[[ -9   5  -2 -11  59  15   7  -8 -36  -3   2]
 [ 15 -14 -47  23 -32  13   0  50  33  -8  18]
 [  0 -15  18  -3 -61   3 -23 -40  36  -6  12]
 [ 60  -1   4   7  -1   1 -10 -13 -15  12   7]
 [-20 -39 -30  -7 -30 -10  15  11   6   7  -6]
 [ -7  15  53 -11  20   4   9  46   7 -20   7]
 [ 41 -50  -7   3  -2  -9  -1   6  44  -8   0]
 [  2  54  77  10 -13  40   5 -28 -46 -10  -2]
 [  1  13 -10  18  13 -12  -7  12  27 -12  14]
 [ 57  21  13  16  -8 -41 -16  13  11  14  -6]
 [ 13 -25  42 -16  23  10 -11  35  -9  -4   1]] gives -3

[[ 30  62   2  31  21  16 -76 -12  -8  45  24  33  17  47   1]
 [-35 -31   8  -7 -34  15  38 -22   3 -16  -5 -12 -28 -28  -1]
 [  8  -3  -1   7   9  -8 -19  -2 -16  12   9   3   3 -12 -16]
 [-13 -71  -4 -17  -2 -35  39   8 -26 -23  -5 -28 -10 -75 -36]
 [ -4  33  10  23 -11  30 -38 -33  -4  29  19  21 -10  21   1]
 [ -1 -21  -2  -5   3 -13   8   5 -10  -5  -1  -8  -1 -23 -12]] gives 47

[[ 26  19 -59  22 -12  10  -5   3  23   5 -28   7  20 -15  29]
 [ 32   3  -2  -3 -12 -12   9  14  -6 -10 -25  25  -7   6  -9]
 [-41  -9  32  15  11 -12 -41 -21   3 -12  46 -35 -23  22 -23]
 [  1  -9  34  -7  -1 -17  -3   3 -14 -13   7   6 -21  17 -27]
 [  3   8 -13  37 -10 -20 -50 -10  18 -22  10 -14 -20  22 -14]
 [-44 -10  26   5  15   0 -25 -20   2   0  43 -34 -10   9 -10]
 [-73  -5  -8   4  30  38 -13 -32  18  31  53 -57  28 -24  35]
 [ -6   7 -32   1   5  23  11  -3  12  19  -5  -7  26 -23  32]
 [  2  -7  29  -6  -1 -15  -3   3 -12 -12   6   5 -18  15 -24]
 [-27  -6   5 -13  14  19  13  -7  -2  18  15 -14  15 -15  15]] gives -15

[[-24  48 -28  43  13  29   5]
 [ -2   1   4  69  28 -24  27]
 [ 30 -56  32 -27  -4 -35   1]
 [  5 -19  14  60  26 -34  27]
 [-26  48 -32 -17 -12  43 -12]] gives 29

[[-12 -18   8 -14  10  16 -17  -4  -1  13]
 [-40 -60  17 -13  -5  11 -35 -18  31  44]
 [-11  -9  11 -13  10   6 -12  -3  -2   5]
 [-22 -18  14 -11   2   0 -13  -9  11  11]
 [-43 -86 -10  22 -24  24 -28 -36  60  46]
 [ 18  31   7 -12   5 -16   8  19 -23  -9]
 [ 38  80  12 -28  38  -8  20  30 -66 -48]] gives -1
---
9 -21 -13 -93 26
-23 -21 33 40 1
value -93

-56 -42 -1 18 48 -12 -85 value -12

-13 0 -78 66 value -78

37 33 -34 20 59 -77 -7 value -77

-88 -41 49 -60 value 49

-85 86 -74 80 -54 -63 value -54

-28 -67 -7 -21 61 -18 39 value -18

-66 -4 45 46 value 45

39 26 55 44 79 value 44

-20 76 -33 -17
16 60 -32 -26
10 -5 60 -41
value -33
---
39 -36 -77 -30 -19
-32 51 23 9 -1
23 43 -35 -36 0
out -1

-89 -13 -30 88 -93 80
27 1 19 -28 25 -30
out -30

-82 48 48 8 41 -42 -79
-50 -13 18 3 -15 -16 -25
15 -9 31 -59 -32 15 26
out -25

76 -67 31 -64 -69 -23 -75
64 -90 67 -84 -92 -2 -45
out -45

87 29 -66 -25
82 34 -67 -10
out -10

-5 76 -80 0
6 4 3 -7
-11 -92 63 -19
out -7

-62 12 62 38 68 -8
-74 -28 52 -33 82 -57
out -57
---
Input: 23 17 -74 -34 -47 -59
Output: -59
Input: 9 92 -47 -36 36 -1 -63
Output: -63
Input: -31 -81 -9 14
Output: 14
Input: 24 -22 -42 87 -92
Output: -92
Input: -8 -25 -85 -51
Output: -51
Input: -83 4 -33 70
Output: 70
Input: 0 72 -7 -4
Output: -4
Input: 36 -15 -39 -66 -80
Output: -80
---
Input: [[21, -10, -12, 51, -13, 55, -52], [-40, -6, -59, -7, -81, 25, -53]]
Output: 25
Input: [[27, -18, 28, -22, -84, -2], [-24, -11, 4, 40, 7, 13]]
Output: 7
Input: [[68, 31, 9, -34, -31], [1, 27, 26, -28, 0]]
Output: -28
Input: [[61, 63, 49, 56, 57, -28, -2], [-39, -5, -40, 44, -30, -49, 75]]
Output: -49
Input: [[20, -70, -73, 39, 18], [15, -56, -50, 67, -45]]
Output: 67
Input: [[-72, -20, -30, -24, 29, -27], [22, -22, -18, -7, 1, 13]]
Output: 1
Input: [[-5, -89, 93, 25], [-1, -18, 19, 5]]
Output: 19
---
[2589, 2491, 7224, 9840, 4374, 5091] ⇒ 2491

[[5392, 3769, 2781, 7978, 3917],
 [7123, 3941, 2567, 7665, 5352]] ⇒ 3769

[3, 6, 9, 4, 1] ⇒ 6

[[6251, 6723, 3035, 5793, 7300, 8966],
 [6922, 7577, 3623, 6333, 5987, 1817]] ⇒ 6723

[[209, 73, 35, 51],
 [10, 143, 65, 101]] ⇒ 73

[[545, 611, 266, 335, 320, 542],
 [611, 579, 366, 385, -147, -669]] ⇒ 611

[4669, 3563, 6409, 9098, 3999, 2642, 9781] ⇒ 3563
